One turn sends every row of this set to another row. A few are shown first. Where does it send the rows asked after them?
K_565: [-1.06  3.19  0.20  1.67  2.02  3.63 -0.09  0.47 -0.73 -1.56 -1.51  0.70
  0.67  1.02 -1.37  0.03  0.37  0.31 -1.40 -0.21 -1.03 -0.92  0.96 -0.15
 -0.75 -0.78 -1.44  0.48  2.09 -1.25  0.94 -1.67 -0.76  0.18  1.87 -0.32
  0.18]
K_290: [ 1.21  1.12 -1.87  2.05  0.97  0.19 -1.21 -0.88 -1.40  0.61 -0.80  0.40
 -1.32  0.01 -0.10 -0.18 -0.64 -2.47 -1.92 -0.05 -0.91 -0.54 -0.12 -1.22
  0.52  0.27 -0.61 -0.83  1.66 -0.09 -0.78  0.42  0.80  0.98  0.00  0.43
  1.89]
K_828: [ 1.17  2.17 -0.18  2.06 -0.74  1.38 -1.50  0.91 -2.04 -0.29 -0.52 -0.17
 -1.85 -1.00  0.43 -0.66 -0.64 -0.25 -3.15 -0.66 -0.64 -2.79 -0.76 -0.75
 -1.03 -0.94 -0.48 -1.72  0.71  1.22  0.45  0.30 -0.79  1.75 -0.94  1.14
  0.13]
K_17: [-1.52  3.53  0.73  1.02  0.43  2.96 -1.08  0.87  0.75  0.50 -1.41  0.13
  1.22 -0.10  0.46 -0.35  0.12 -2.29 -1.94 -0.88 -0.42 -1.49  1.37 -1.14
 -1.82 -0.62 -1.42 -0.71 -0.82 -1.92  0.99  1.62 -1.54  0.83  0.02 -0.47
 -0.95]
K_559: [ 1.09  1.20 -1.51  1.71  1.13  0.61 -0.53 -0.79 -0.69  0.76 -1.33 -0.04
 -0.58  0.22  0.22 -0.41  0.30 -3.54 -2.12  0.05 -0.75 -0.14  0.21 -1.43
  0.53  0.33 -1.28 -1.73  0.88 -0.44 -0.77  0.84  0.47  0.65 -0.81  0.74
  1.50]
K_475: [ 1.02  4.65 -1.92  1.18  1.24  2.10  0.16  0.07  1.14 -0.75 -0.40  0.61
  0.46 -1.13 -0.56  0.09 -0.70 -1.39 -1.46 -1.70 -1.20 -0.67  1.40 -1.32
  0.33 -0.46  0.40 -1.06  0.85 -1.41 -0.66  0.51  0.52 -0.56  1.97  0.41
  0.56]
K_926: [ 1.91  1.79 -1.87  1.67  0.81  0.41 -0.43 -0.97 -0.90  0.34 -1.76  0.34
 -1.37  0.76 -0.70 -0.52 -0.66 -2.60 -1.81 -0.02 -1.21 -0.80 -0.05 -0.54
 -0.64  0.30 -1.02 -1.64  1.55  0.52 -0.23  0.35  1.05  1.01 -0.22  0.16
  2.09]
K_908: [-1.29  2.93  0.48  0.90  2.21  4.06  0.14  0.45  0.12 -1.52 -2.48  0.38
  1.07  0.10 -1.12 -0.19  0.50 -0.10 -1.01  0.25 -0.66 -0.82  1.38 -0.24
 -0.92 -0.14 -2.21 -0.35  1.49 -1.26  1.00 -0.80 -0.64 -0.02  1.37  0.29
  0.00]
K_963: [ 0.96  5.24 -2.35  1.53  1.19  1.43  0.33  0.16  0.05 -0.85  0.14  1.40
  0.06 -1.23 -0.50  0.04 -0.78 -1.11 -1.71 -2.44 -1.15 -0.34  1.07 -0.83
 -0.42 -0.29 -0.17 -0.11  1.28 -0.20 -0.12  0.19  0.40  0.02  1.90  0.94
  1.11]
K_760: [-0.26  3.40  0.80  2.24  0.32  1.27 -0.41  1.90 -2.75 -2.04 -1.14  1.63
  1.00  1.15 -0.41 -1.19  0.30 -0.01 -1.58 -1.47  0.02 -1.22  0.16 -1.16
 -1.39 -2.45 -1.79  0.53 -1.02 -1.26  0.10 -0.28 -0.54  0.81 -0.51  0.50
  1.85]
K_833: [-0.96  3.12  0.48  1.64  2.12  2.85  0.02  0.49 -0.56 -1.07 -1.92  1.20
  0.42  0.36 -1.24 -0.30  0.34 -0.24 -1.72  0.08 -0.87 -0.60  1.16 -0.03
 -1.55 -0.22 -2.66  0.33  1.72 -0.53  1.73 -1.69 -0.19  0.39  2.24  0.69
 -0.06]
K_627: [ 1.20  5.11 -2.42  1.40  0.38  2.17  0.21  0.24  0.38 -1.06 -0.78  0.87
  0.17  0.41 -0.81  0.10 -0.27 -0.78 -1.92 -1.85 -1.61 -0.16  0.81 -0.19
 -0.72 -0.41  0.73 -0.98  1.49 -0.66  0.21  0.10  0.58  0.37  1.92  0.19
  0.89]
K_271: [ 0.06  1.37 -0.06  1.98  0.19  1.91 -1.82  1.10 -2.85 -0.09 -0.21  0.36
 -1.53 -1.17  0.36 -0.81 -0.53 -0.21 -2.95 -1.01  0.05 -2.68 -0.82 -0.76
  0.00 -0.74 -1.01 -1.29  0.68  0.78 -0.41  0.42 -0.94  1.88 -1.07  1.01
  0.44]
K_958: [-1.47  3.98 -0.09  0.74 -0.07  1.44 -0.80  1.30 -0.19 -0.42 -2.34 -0.07
  0.41 -1.54  0.42 -0.84 -0.54 -3.86 -2.03 -1.51  0.99 -1.39  0.35 -1.18
 -0.11  0.77 -1.19 -1.13  0.06 -0.12  0.25  2.00 -1.14  0.93 -0.83  0.63
  0.12]
K_592: [ 1.03  1.47 -1.29  2.11  1.39 -0.23 -0.15 -0.73 -2.04  0.95 -0.79  0.57
 -0.95  0.22 -0.31 -0.53 -0.40 -3.10 -1.97  0.17 -0.96  0.13  0.31 -1.00
 -0.38 -0.03 -1.62 -0.78  0.81  0.38  0.00  0.65  0.74  1.04 -0.16  0.33
  2.03]
K_309: [-0.09  3.18  0.48  2.04 -0.49  2.29 -0.54  2.11 -3.04 -2.38 -2.01  0.96
  0.54  1.88 -0.55 -1.18  0.40 -0.22 -1.71 -1.11 -0.24 -1.86 -0.30 -0.63
 -1.63 -1.82 -1.14 -0.38 -0.29 -0.36  0.15  0.02 -0.48  1.48 -1.24  0.52
  1.83]
K_268: [ 0.67  4.23 -2.24  1.13  1.27  1.89  0.02 -0.31  0.30 -1.08 -0.29  0.98
 -0.24 -0.50 -1.10  0.29 -0.39 -0.92 -1.88 -1.95 -1.25 -0.33  1.15 -0.48
  0.58  0.08  0.48 -0.26  1.86 -0.87 -0.62 -0.24  0.90 -0.01  2.10 -0.07
  1.23]
K_875: [-0.84  3.12  1.23  1.16  1.03  1.95 -0.50  0.34 -0.55  0.05 -2.89  0.06
  0.32 -1.11  0.63 -0.01 -0.65 -2.19 -0.61 -0.37  0.80 -2.49  0.65 -2.02
 -1.71 -0.18 -1.14 -0.26 -1.31 -0.93  0.74  2.31 -1.11 -0.09 -0.72 -0.03
  1.28]
K_826: [ 0.33  1.67  0.60  1.27  0.24  2.04 -1.46  1.03 -1.65 -0.55 -0.53 -0.31
 -1.20 -2.32  0.41 -0.94 -0.68 -0.65 -2.59 -0.75  0.04 -3.03 -0.12 -1.27
 -0.08 -0.83 -1.46 -1.65  0.27  0.83 -0.41  0.58 -1.16  1.20 -1.78  1.36
 -0.10]
K_450: [ 0.46  2.05  0.56  1.47  0.29  1.45 -1.26  0.70 -2.26 -0.13  0.11  0.53
 -1.10 -2.25  0.25 -0.71 -0.53  0.07 -3.26 -1.28 -0.25 -2.49 -0.34 -0.80
 -1.03 -0.91 -1.77 -0.91  0.60  1.11  0.62  0.40 -1.05  2.31 -0.80  1.16
  0.10]
K_495: [-0.77  3.06  1.33  2.16  0.10  2.38 -0.31  2.24 -2.58 -2.33 -1.79  0.48
  1.38  0.89 -0.06 -0.95  0.66 -0.60 -1.51 -0.71  0.12 -1.57  0.22 -1.97
 -0.42 -2.19 -1.02 -0.18 -0.97 -1.65 -0.08  0.32 -0.94  0.55 -0.85  0.65
  1.23]
K_813: [-0.40  3.86  0.96  0.24  1.07  1.76 -0.33  0.08  2.09 -0.67 -2.08  1.10
  0.74 -0.13  0.15 -0.57  0.23 -3.18 -1.21 -2.50 -0.10 -2.31  1.41 -0.84
 -0.74  0.00 -1.83 -0.92 -0.25 -1.53 -0.07  0.82 -0.57 -0.04 -0.07 -0.07
  1.21]
K_26: [-0.23  3.43  0.80  1.36  0.28  0.59 -1.38  0.27  1.63  0.18 -2.20 -0.12
 -0.28 -0.83  1.00  0.03 -0.36 -3.81 -1.29 -0.14 -0.26 -0.94  1.17 -1.16
 -0.50 -0.04 -0.69 -0.18  0.10 -0.67  0.56  0.29 -1.20 -0.90 -0.22  0.73
 -0.26]
K_98: [-0.56  2.71  1.28  2.22  0.61  2.87 -0.72  1.94 -3.27 -1.90 -1.33  1.25
  0.69  1.22 -0.57 -0.76  0.32  0.22 -1.60 -1.15  0.06 -2.26 -0.06 -1.32
 -0.85 -2.21 -0.88  0.49 -0.17 -0.95 -0.43 -0.41 -0.67  0.91 -0.67  0.37
  1.62]
K_244: [-0.31  3.39  0.62  1.66  1.38  3.47  0.08  0.66 -0.66 -1.71 -2.50  0.51
  0.12  1.01 -1.38 -0.16 -0.15  0.56 -1.06  0.33 -1.22 -1.63  0.82  0.15
 -1.93 -0.83 -1.41 -0.26  1.80 -0.38  1.75 -1.32 -0.47  0.34  1.81  0.10
  0.34]

K_271 -> K_565
K_760 -> K_963
And these:
K_244 -> K_926
K_875 -> K_813
K_475 -> K_826

